Some points, each followed by its number:
[8 -1 30 16 13 -2 -3 37 20 11 16 8 -10 -11 -39 28 -35 -29 -29
 7 -5 17 -2] 0
[-23 -38 15 -30 -27 -14 6 -4 -31 -31 1 -8 -35 10 20 -40 -15 35 6
 13 27 -12 4] 1
[5 7 20 -1 13 4 -15 6 14 2 4 11 -12 -7 -7 12 -16 -8 5
 -2 3 9 12] 2
[32 39 127 -98 78 -58 -42 -27 57 -66 127 49 -127 48 127
 -66 -127 49 122 -33 90 57 96] 3
[35 93 -38 32 29 16 -22 -22 38 16 -3 -7 42 11 54 -6 44 -31 13
 -21 -53 22 4] 4
[-16 -16 -20 4 -37 4 -1 23 -22 -18 -33 -25 -6 -2 -41 -20 20 3 -41
 20 -14 -2 -14] 5
[2 -32 -12 -14 -35 -27 6 43 -52 -19 -24 -26 4 39 -12 -47 43 14 -75
 14 1 -14 -38] 6
[-14 -20 -23 -10 -41 -7 3 8 -38 -25 -38 -25 0 10 -16 -27 31 14 -30
 16 -1 -14 -14] 7
[12 30 -45 21 16 15 6 -21 6 26 -25 3 46 -1 10 10 41 -11 8
 -13 -22 -7 -5] 8
[5 -7 52 -49 2 -28 -5 -17 -8 -25 40 4 -28 25 74 -39 -21 35 21
 -13 41 -4 6] 9
[-11 -35 29 5 -2 -9 16 29 -10 4 10 4 -15 -11 -48 24 -36 -8 -20
 12 15 -2 -6] 10
[-37 -34 8 -2 -40 8 8 -3 -16 -34 -8 -6 -53 -27 -26 -9 -33 13 19
 24 4 -7 19] 11
[12 1 25 28 -6 -8 -4 59 3 -8 7 -12 -15 6 -51 4 -18 -39 -68
 16 -27 16 -21] 12
[-12 -29 41 7 2 -11 15 24 5 -4 28 12 -32 -21 -40 23 -58 -10 -13
 14 12 9 2] 13
Which three points above are nearest to each new point, looking only along the 5 directions in which the numbered points spread most? Their numbers follow each, nearest first.
[-5 -16 0 1 -16 -3 7 21 -12 -1 -11 -8 -1 0 -25 0 8 -4 -28
 9 -6 -3 -12] --> 5 7 10
[21 25 127 -107 69 -71 -43 -13 58 -81 127 50 -127 45 127
 -70 -127 51 115 -25 110 61 95] --> 3 9 1
[0 -44 3 -12 4 -3 15 15 -13 31 -8 24 10 -9 -35 22 3 7 -8
 -3 21 -20 -16] --> 10 2 13
[-34 -20 10 -10 -15 17 -1 -28 6 -19 -2 4 -29 -29 -14 14 -31 13 46
 12 10 -4 33] --> 11 2 1
[49 127 -57 61 38 38 -47 -43 70 8 11 -15 50 10 83 -6 46 -61 36
 -29 -83 44 23] --> 4 8 2
[-20 -68 -53 -36 -11 -1 26 -29 -42 33 -65 11 49 -7 -25 17 57 55 17
 -8 36 -49 -24] --> 7 8 5
[-71 -88 -15 -7 -21 39 21 -59 -3 7 -26 18 -29 -69 -68 56 -50 32 97
 20 39 -30 47] --> 11 13 10
[-6 2 7 33 -34 -10 4 48 -9 -30 1 -34 -27 1 -47 -20 -18 -33 -70
 26 -35 17 -18] --> 12 5 0
[15 30 -41 11 19 16 -9 -32 18 30 -20 8 46 -2 14 21 44 -5 29
 -21 -16 -9 1] --> 8 4 2
[18 2 10 35 2 -3 8 65 5 3 10 -22 6 5 -69 18 -10 -50 -82
 8 -28 19 -25] --> 12 0 10
[2 -59 8 -20 -29 -33 19 78 -48 -7 -23 -15 1 27 -61
 -20 21 5 -108 15 16 -10 -54] --> 6 5 7
[-6 -1 -39 -17 -91 -44 -9 60 -95 -72 -64 -61 -17 78 16
 -127 89 26 -127 33 -17 -14 -70] --> 6 7 5
[7 13 35 38 -10 -13 -5 68 9 -22 21 -15 -24 5 -41 -7 -35 -52 -72
 23 -34 26 -11] --> 12 0 10
[2 -37 57 -44 17 -30 5 9 -8 3 38 18 -27 15 36 -13 -29 32 7
 -11 42 -3 -3] --> 9 1 2
[-24 -25 8 -1 -11 9 0 -12 -8 -15 -2 2 -30 -20 -23 10 -31 8 23
 15 12 -2 19] --> 11 2 10
[30 28 127 -102 71 -63 -27 -14 50 -72 127 42 -127 44 127
 -68 -127 46 102 -28 97 52 84] --> 3 9 1
[-30 -16 4 0 -21 15 1 -8 -4 -22 2 -12 -28 -18 -22 -2 -28 1 14
 18 1 3 16] --> 11 2 10
[5 -22 -13 4 -6 1 14 26 -15 8 -18 -4 16 -2 -43 13 14 -9 -40
 2 -2 -5 -24] --> 5 10 7
